[ 84 131 154 152] = kovo
[ 84 131 149  98] = gego
[103 174 150 144] = fefiv
[141  90  80 134] = dusen
[151  90  80 134] = vuvug
[ 84 131 152  98] = Gabop
asked: [ 84 131 154 152]  kovo
asked: [ 84 131 152  98]  Gabop
asked: [ 84 131 149  98]  gego
asked: [103 174 150 144]  fefiv
asked: [151  90  80 134]  vuvug

[157  98 145 110 105 153 129 167 102 131 128 133 128 130 131] : sarum
[133 137 133 133 139 119 133 126 133 100 132 128 129 127 128] : Befu
[127 127 129 127 128 128 127 124 131 127 129 128 129 127 128] : sodov
[157  98 145 110 105 153 129 122 130 129 158 133 117 102 153] : dugu
[127 128 128 127 124 131 127 131 133 126 133 100 133 131 120] : toba
then: [128 127 124 131 127 131 133 126 133 100 133]  [131 120]
then: [133 137 133 133 139 119 133 126 133 100]  [132 128]
then: [127 128 128 127 124 131 127 129]  [128 129]
asked: [127 127 129 127 128 128 127 124 131 127 129 128 129 127 128]  sodov
asked: [133 137 133 133 139 119 133 126 133 100 132 128 129 127 128]  Befu

[112 131 122 135 123 133 151 134 137 124 141 128 129 142 114 113 106 129
 125 118 136 131 146 125 115 124 112 130 122 133 140 117 139 121 140 113
 112 139 134 123 157 146 132 141 115 143 122 104 100 133 108 137 139 112
 164 136]  Ruv
[134 123 155 135 123 133 151 134 137 124 141 128 129 142 114 113 106 129
 125 118 136 131 146 125 115 124 112 130 122 133 140 117 118 116 122 122
 143 101 136 124 129 111 134 129 134 125 128 122 134 134  84 123 146 120
 103 120]  Mumu
[128 133 138 141 132 130 118  97 128 128 102 125 125 112 127 118 116 113
 174 136 133 122 130 130 129 115 137 132  92 137  97 148 139 132 140 113
 112 139 134 123 157 146 132 141 115 143 122 104 100 133 108 137 139 112
 164 136]  gine
then: [130 118  97 128 128 102 125]  [125 112]
asked: [112 131 122 135 123 133 151 134 137 124 141 128 129 142 114 113 106 129
 125 118 136 131 146 125 115 124 112 130 122 133 140 117 139 121 140 113
 112 139 134 123 157 146 132 141 115 143 122 104 100 133 108 137 139 112
 164 136]  Ruv
then: [125 112 127 118]  [116 113]
asked: [134 123 155 135 123 133 151 134 137 124 141 128 129 142 114 113 106 129
 125 118 136 131 146 125 115 124 112 130 122 133 140 117 118 116 122 122
 143 101 136 124 129 111 134 129 134 125 128 122 134 134  84 123 146 120
 103 120]  Mumu
then: [134 125 128 122 134]  [134  84]
asked: [128 133 138 141 132 130 118  97 128 128 102 125 125 112 127 118 116 113
 174 136 133 122 130 130 129 115 137 132  92 137  97 148 139 132 140 113
 112 139 134 123 157 146 132 141 115 143 122 104 100 133 108 137 139 112
 164 136]  gine
then: [117 139 121 140 113]  [112 139]

[126 119 150 112 119 122] : bupev
[122 129 151 123 146 121] : Pivap
[143 130 121 123 123 130] : sotuk
[130 129 116 130 141 116] : vubuk
[127 126 130 103 119 125] : Ror
[123 120 140 132 135 139] : zimab
[128 139 126 144 136 136] : Lut
[144 143  95 126 122 129] : munu
[131 121 135 124 112 138] : daz
[120 116 142 117  90 157] : zuf
[143 130 142 138 138 134] : lovo
then: [143 130 142]  [138 138]
then: [128 139]  [126 144]
then: [116 142 117]  [ 90 157]
asked: [143 130 121 123 123 130]  sotuk

[123 107 131 139 108] -> fosa
[ 91  96 132 109 137] -> lud
[109 125 102 116 101] -> danit
[116 131 107 127 102] -> reti
[109 130 123 145 125] -> turo
[125 134 112 151 139] -> tuvid
[ 98 134 112 133 115] -> zuki
[109 130 123 145 134] -> kog
then: [131 107]  [127 102]
asked: [ 98 134 112 133 115]  zuki
then: [107 131]  [139 108]
asked: [109 130 123 145 134]  kog

[144 137 139 164] = bavo
[ 96 137 139 164] = nusa
[ 96 114 139 164] = segev
asked: [ 96 114 139 164]  segev
asked: [144 137 139 164]  bavo

[116 131 140 125 139 118 139 117 137 157 133 139 131 134 126 111 108 121
 130 134 129 136 159 166 146 140 116 155 120 131 123 126 128 117 144 112
 134 120] : fum
[124 134 145 114 136 110 156 115 126 157 132 133 142 123 126 108 108 126
 141 131 124 129 145 161 129 131 134 113 133 142 106 121 133 121 157 114
 141 131] : Rezu
[114 134 146 116 137 108 148 111 133 148 129 118 136 121 131 106 118 112
 138 126 130 124 147 161 133 146 139 132 138 128 120 129 121 124 151 118
 148 116] : Dilo
[124 134 145 114 136 110 156 115 126 157 132 133 142 123 126 108 108 126
 141 131 124 129 145 161 129 131 134 150 134 138 122 124 122 129 144 108
 139 134] : Pul
[116 131 140 125 139 118 139 134 117 139 157 133 137 131 126 111 108 121
 130 134 129 124 161 147 146 140 116 155 120 128 123 131 132 136 149 108
 134 162] : pez
asked: [124 134 145 114 136 110 156 115 126 157 132 133 142 123 126 108 108 126
 141 131 124 129 145 161 129 131 134 150 134 138 122 124 122 129 144 108
 139 134]  Pul
then: [117 137 157 133 139 131 134]  [126 111]
asked: [116 131 140 125 139 118 139 134 117 139 157 133 137 131 126 111 108 121
 130 134 129 124 161 147 146 140 116 155 120 128 123 131 132 136 149 108
 134 162]  pez
then: [124 147 161]  [133 146]

[150 162 144 128 111 128 128 124 104 131 129 104 108 129 128 129 102 148] = tegi
[106 162 128 128 128 129 104 144 131 111 124 132 133 118 115 121 133 115] = Tem
[150 162 144 128 111 128 128 124 104 131 129 104 108 129 143 129 102 148] = Suma
asked: [150 162 144 128 111 128 128 124 104 131 129 104 108 129 143 129 102 148]  Suma
asked: [150 162 144 128 111 128 128 124 104 131 129 104 108 129 128 129 102 148]  tegi

[125 116 129 123 132 134 130 119 136 135 127 114 119 120 134 123 119 124
 140 122 126 125 130 127 127 140 144 125 128 132 126 129 130 119 109 143
 102 123 122 127 142 118 142] : noko
[117 118 132 135 117 135 129 116 141 133 135 112 125 126 136 131 121 123
 135 125 127 123 129 125 125 144 135 132 124 128 127 130 136 127 118 121
 133 135 117 126 134 107 119] : Ratom
[126 118 129 120 136 133 130 117 137 131 132 108 128 127 136 131 120 122
 136 129 126 123 129 126 129 142 132 131 123 124 127 134 139 127 117 123
 134 135 119 126 133 105 122] : Zizo
[125 116 129 123 132 134 130 119 136 135 127 114 119 120 134 123 119 124
 140 122 126 125 130 127 127 140 144 125 128 132 126 129 130 129 117 118
 130 135 117 124 140 119 118] : naz
[141 100 116 121 156 125 132 146  92 126 128 111 132 104 130 120 130 112
 112 107 132 150 129 136 135 133 128 145 154 172 151 130 132 129 114 141
 102 116 127 131 142 119 141] : Gav
[126 136 132 119 155 123 132 131  98 118 135 103 138 102 128 126 132 106
 111 114 128 151 129 141 132 134 124 145 151 173 145 125 135 118 109 143
 102 123 122 127 142 118 143] : Tefo
[129 124 123 130 137 120 118 133 129 132 123 132 127 126 131 132 131 134
 139 120 123 132 117 133 134 128 139 126 125 136 122 129 131 136 137 124
 122 125 127 137 123 132 115] : pego
[127 116 128 119 135 134 129 116 139 132 135 110 127 127 136 131 121 122
 136 127 127 123 128 126 127 143 133 132 124 126 128 132 138 128 117 122
 134 134 118 126 133 105 120] : rone
[126 131 115 130 125 115 117 130 119 123 125 127 127 122 127 129 124 132
 135 121 122 123 117 134 134 124 132 123 123 136 129 133 134 133 135 133
 131 129 126 134 124 131 113] : kep
[132  97 112 119 155 124 131 132  98 119 135 101 137 102 128 125 133 107
 111 113 128 151 128 141 132 135 125 145 151 173 143 126 135 118 109 143
 102 124 123 127 142 118 143] : Soze
then: [126 136 131]  [121 123]
asked: [125 116 129 123 132 134 130 119 136 135 127 114 119 120 134 123 119 124
 140 122 126 125 130 127 127 140 144 125 128 132 126 129 130 129 117 118
 130 135 117 124 140 119 118]  naz
asked: [125 116 129 123 132 134 130 119 136 135 127 114 119 120 134 123 119 124
 140 122 126 125 130 127 127 140 144 125 128 132 126 129 130 119 109 143
 102 123 122 127 142 118 142]  noko
then: [112 125 126 136 131]  [121 123]
then: [117 118 130 135 117]  [124 140]

[148 163 148 155 158]  dufib
[145 151 160 164 170]  mozet
[151 158 157 158 157]  Zofa
[159 153 143 148 159]  bimul
[149 160 151 176 151]  gumi
[138 166 151 176 160]  pigis
[170 147 145 150 155]  kaven
[160 149 153 158 155]  dimif
then: [160 149]  [153 158]
then: [160 151]  [176 151]

[120 139 106 115 152 124 127 130 144 112 144 123] : Tel
[128 113 136 121 111 159 126 138 110 144 114 122] : feb
[113 136 121 112 159 113 109 112 122 139 123 110] : zapav
[138 133 113 153 140 146 154 153 134 121 138 154] : kuzom
[131 120 138 115 122 113 109 112 122 136 123 110] : gimop
asked: [113 136 121 112 159 113 109 112 122 139 123 110]  zapav
then: [113 136 121 111 159]  [126 138]
then: [159 126]  [138 110]
then: [133 113 153]  [140 146]

[110 102 155 120 110] = dudis
[110 102 163 120 151] = Lodiv
[111 101 100 140 112] = lobep
then: [111 101]  [100 140]
then: [102 163]  [120 151]
asked: [110 102 155 120 110]  dudis

[134  97 161 131 151 111 146 136 118 118 133 127 125 131 139 144 114 131
 130 137 121 151 134 119 138  98 128 115 120 122 142 137 149 127 131 123
 146 118 118 151 125 149 120 125] = lodus
[109 166 124 133 116 117 153 119 149 128 144 135 103 117 130 128 123 122
 145 134 148 105 142 142 116 112 139 133 124 151 124 146 123 129 129 114
 132 133 141 125 117 107 156 126] = fubu
[151 171 152 120 108 106 123 122 159 141 150 156 136 147 118 134 117 130
 127 111 156 142 117 114 145 140 107 125 129 113 107 118 132 132 131  95
 151 120 136 125 152 143 127 122] = Midu
[136  98 157 135 144 112 140 131 129 127 131 130 132 128 139 138 118 126
 137 140 133 158 141 111 131 101 138 114 112 136 151 130 163 125 131 133
 157 116 124 144 127 151 125 117] = maka
[152 177 153 119 120  99 117 118 154 133 155 141 134 141 114 137 111 128
 130 110 166 137 102 118 144 144 117 119 112 115 115 109 132 128 122 102
 138 125 135 121 157 140 132 116] = foma
[117 125 111 110 123 119 128 149 119 126 132 146 136 121 136 113 123 132
 140 118 133 131 166 137 123 119 139 134 109 148 140 144 127 164 139 134
 127 120 124 139 138 137  93 102] = tek
[125 117 111 115 112 113 121 157 121 130 134 147 140 127 139 111 127 122
 148 107 153 133 158 142 118 120 128 131 112 140 147 150 131 149 154 133
 129 126 124 137 141 139 100  97] = dako
then: [125 117 111]  [115 112]
then: [149 119]  [126 132]
then: [148 105 142 142 116 112 139]  [133 124]

[156 127 122 149 113] -> Gov
[152 116 113 146 150] -> faz
[150 116 120 141 147] -> dum
[164 122 124 150 119] -> Busun
[163 109 122 147 144] -> kego
[147 125 115 138 148] -> ledu
[143 127 127 125 136] -> dab
[109 129 122 150 128] -> Pumif
[165 109 119 146 150] -> nov
[165 109 127 129 126] -> vebi
[141 125 124 131 138] -> vizad
[160 116 120 141 147] -> guz
then: [143 127]  [127 125]
then: [147 125]  [115 138]
asked: [165 109 119 146 150]  nov
then: [109 127]  [129 126]
then: [129 122]  [150 128]

[143 119  90 124] : tuv
[115  96 152 121] : gire
[136 156 116 120] : Goz
[111 130 161 128] : rukef
asked: [143 119  90 124]  tuv
asked: [111 130 161 128]  rukef
asked: [136 156 116 120]  Goz

[107 138 140 127 131 132 135 113] : rike
[116 133 132 105 130 141 127 132] : soka
[140 138 107 118 129 118 129 133] : rere
[135 117 124 132 133 131 128 141] : nulop
[125 124 174 135 121 122 129 133] : Sok
[106 120 104 139 125 119 127 134] : viv
[141 138 113 121 129 128 119 129] : Nusu
[122 138 102 133 127 131 121 115] : leg
[137 141 114 131 129 111 120 127] : fuzi
[123 126 113 108 134 141 134 138] : kelon
then: [134 141]  [134 138]
then: [140 138 107]  [118 129]
then: [141 138]  [113 121]

[117 127 116 145 130 121 117 137 106 129 133 109 115 130 131 130 119 135
 138] : dokom
[125 130 116 146 124 122 120 139 102 128 135 121 114 135 140 136 111 135
 138] : Fenus
[116 127 104 140 131 118 117 136  99 130 122  89 123 115 132 127 134 134
 137] : Zagin
[115 141 131 131 109 121 128 141  84 127 131 131 117 135 160 145 103 137
 137] : kas
[118 127 113 144 130 120 117 137 103 129 131 105 116 127 132 131 124 135
 138] : Rog
[124 130  99 139 126 118 122 137  89 130 121  93 126 115 141 132 131 135
 138] : zamo
[115 127 106 141 133 119 116 136 102 130 125  89 122 118 128 125 135 134
 137] : sufot
[130 132 109 144 118 121 123 139 106 129 131 119 117 131 148 139 112 136
 138] : Vavik
[127 131  89 136 122 116 124 136  79 130 112  82 134 106 148 133 138 135
 138] : Der
[112 125 130 150 134 123 112 138 120 127 143 121 105 140 123 128 111 134
 138] : tul
[118 128 128 151 128 124 116 139 115 127 144 131 105 144 132 133 103 135
 138] : Boku
[117 127 116 145 130 121 116 137 106 129 133 107 116 128 131 130 121 135
 138] : luzo
then: [127 143 121]  [105 140]
then: [116 146 124 122]  [120 139]
then: [115 141 132 131]  [135 138]
asked: [117 127 116 145 130 121 117 137 106 129 133 109 115 130 131 130 119 135
 138]  dokom
then: [121 116 137 106 129 133 107 116 128 131 130]  [121 135]

[ 85 126 104 128 138] : fidag
[ 83 127 105 129 140] : Tiv
[129 104 136 110 103] : div
[151 105 127 110 103] : vulup
then: [127 105]  [129 140]
then: [126 104]  [128 138]
then: [105 127]  [110 103]
then: [ 85 126]  [104 128]

[129 156 134 132] : laso
[ 93 139 161 115] : ler
[ 95 137 117 112] : tudo
[115 155 156 134] : selob
[101 136  95 120] : lufik
[ 93 139 161 148] : ponu
[106 128 102 100] : serat
[101 141 118 141] : nuso
[ 98 148 156 130] : mos
[101 136 154 154] : Munem
asked: [ 98 148 156 130]  mos
asked: [115 155 156 134]  selob

[142  91  85 170 118 134] : bir
[ 91 142 155 149 117 151] : seg
[155 147 167 170 118 134] : Vilip
then: [155 149]  [117 151]
then: [ 91 142]  [155 149]
then: [142  91]  [ 85 170]
then: [ 91  85 170]  [118 134]

[137  94 145 132 141 133 105 121] : marad
[ 99 127 131 131 118 114 133 121] : vutu
[127  99 118 131 131 130 152 123] : tev
[125 131 140 114 115 116 120 167] : Ladif
[134 161 125 129 147 149 122 147] : bogeb
[127  99 131 131 118 114 133 124] : sanag
then: [127  99 131 131 118]  [114 133]
then: [ 99 127 131 131]  [118 114]
asked: [ 99 127 131 131 118 114 133 121]  vutu
asked: [127  99 118 131 131 130 152 123]  tev
then: [131 140 114 115]  [116 120]
then: [127  99 131 131]  [118 114]
then: [125 131 140 114 115]  [116 120]

[114 110 147 147  91 108 121  97 108 165 106  98 135 114] -> reb
[117 130 114 142 145 130 146  91  92  99 124  95  90 129] -> Zus
[127  92 158 143 122 134 101 103 144 133 142 119 128 161] -> Duluv
[111  91  93 112 148 148 162 150  92 134 150 148 143 148] -> pape
[126 123  90 108 153 153  97 127  93 127  96 100 123 158] -> nidap
[110  93 128 161 121  92 157 163 116  95 153 111 117 110] -> Pebo
[119 164 102  93 118 133 110 137 137 130 139 163 103 145] -> reli
[ 99 125  95 153  92 161 162 127  96 116 159  92  97 119] -> daziv
then: [ 99 124  95]  [ 90 129]
then: [127  93]  [127  96]
then: [117 130 114 142 145 130 146  91  92  99]  [124  95]
then: [ 97 127  93 127  96 100]  [123 158]
then: [110 137 137 130]  [139 163]

[162 140 154 162 163 140 157 163 118 124] = saro
[163 141 155 163 164 140 158 164 137 132] = Vilol
[165 141 155 163 118 125 158 164 137 132] = noro
[119 125 121 119 118 125 120 119 131 129] = gibi
[161 140 153 161 162 139 156 162 119 124] = mifa
[166 142 157 166 167 141 160 167 117 123] = Ven
[157 166 166 142 167 140 158 164 118 123] = divi
asked: [119 125 121 119 118 125 120 119 131 129]  gibi
then: [166 142 157 166 167]  [141 160]
then: [157 166 167 141 160]  [167 117]
then: [125 158 164]  [137 132]

[133 121 144 140 133 127 129 124 135 135 121 132 126 119 119 139 132 135
 124 127 138 106 133 126 148 129 122 142 136 134 132 121 120 144 127 117
 137] = sano
[137 106 133 126 148  93 136 153 131 123 124 124 113 134 114 130 115 126
 145 134 121 122 133 127 124 136 118 130 128 133 125 142 126 124 128 128
 124] = zozo
[118 126 124 122 133 162 127 117 107 152  83 130 117 120 125 122 122 124
 125 120 146 108 128 149 121 133 121 144 140 133 127 131 124 116 129 135
 113] = Nel
then: [133 121 144 140 133 127 131 124]  [116 129]
then: [118 126 124]  [122 133]
then: [138 106 133 126 148]  [129 122]
then: [121 144 140 133 127 129 124 135]  [135 121]
then: [123 124 124 113 134 114 130]  [115 126]

[126  90 133 119 147  92 131 115 143 124] = sesib
[126  90 133 119 147  92 136 115 143 124] = rofu
[ 90 134 119 147 147  92 137 115 143 124] = ser
then: [ 90 134 119 147]  [147  92]
then: [ 90 134]  [119 147]
asked: [126  90 133 119 147  92 131 115 143 124]  sesib
asked: [126  90 133 119 147  92 136 115 143 124]  rofu
then: [134 119 147 147  92 137]  [115 143]

[165  97 114 122 112 146 110 134 118 134 104 126 123 141 136 103] : lonab
[139 107 101 147 135 140 136 102 129 134 109 141 102 101 123 122] : bim
[146 110 133 118 134 104 126 123 141 161 163  97 114 122 118 103] : bas
then: [146 110 134 118 134 104 126 123 141]  [136 103]
then: [165  97 114 122 112 146 110 134]  [118 134]
then: [146 110 133 118 134 104 126]  [123 141]
then: [163  97 114 122]  [118 103]
then: [101 147 135]  [140 136]

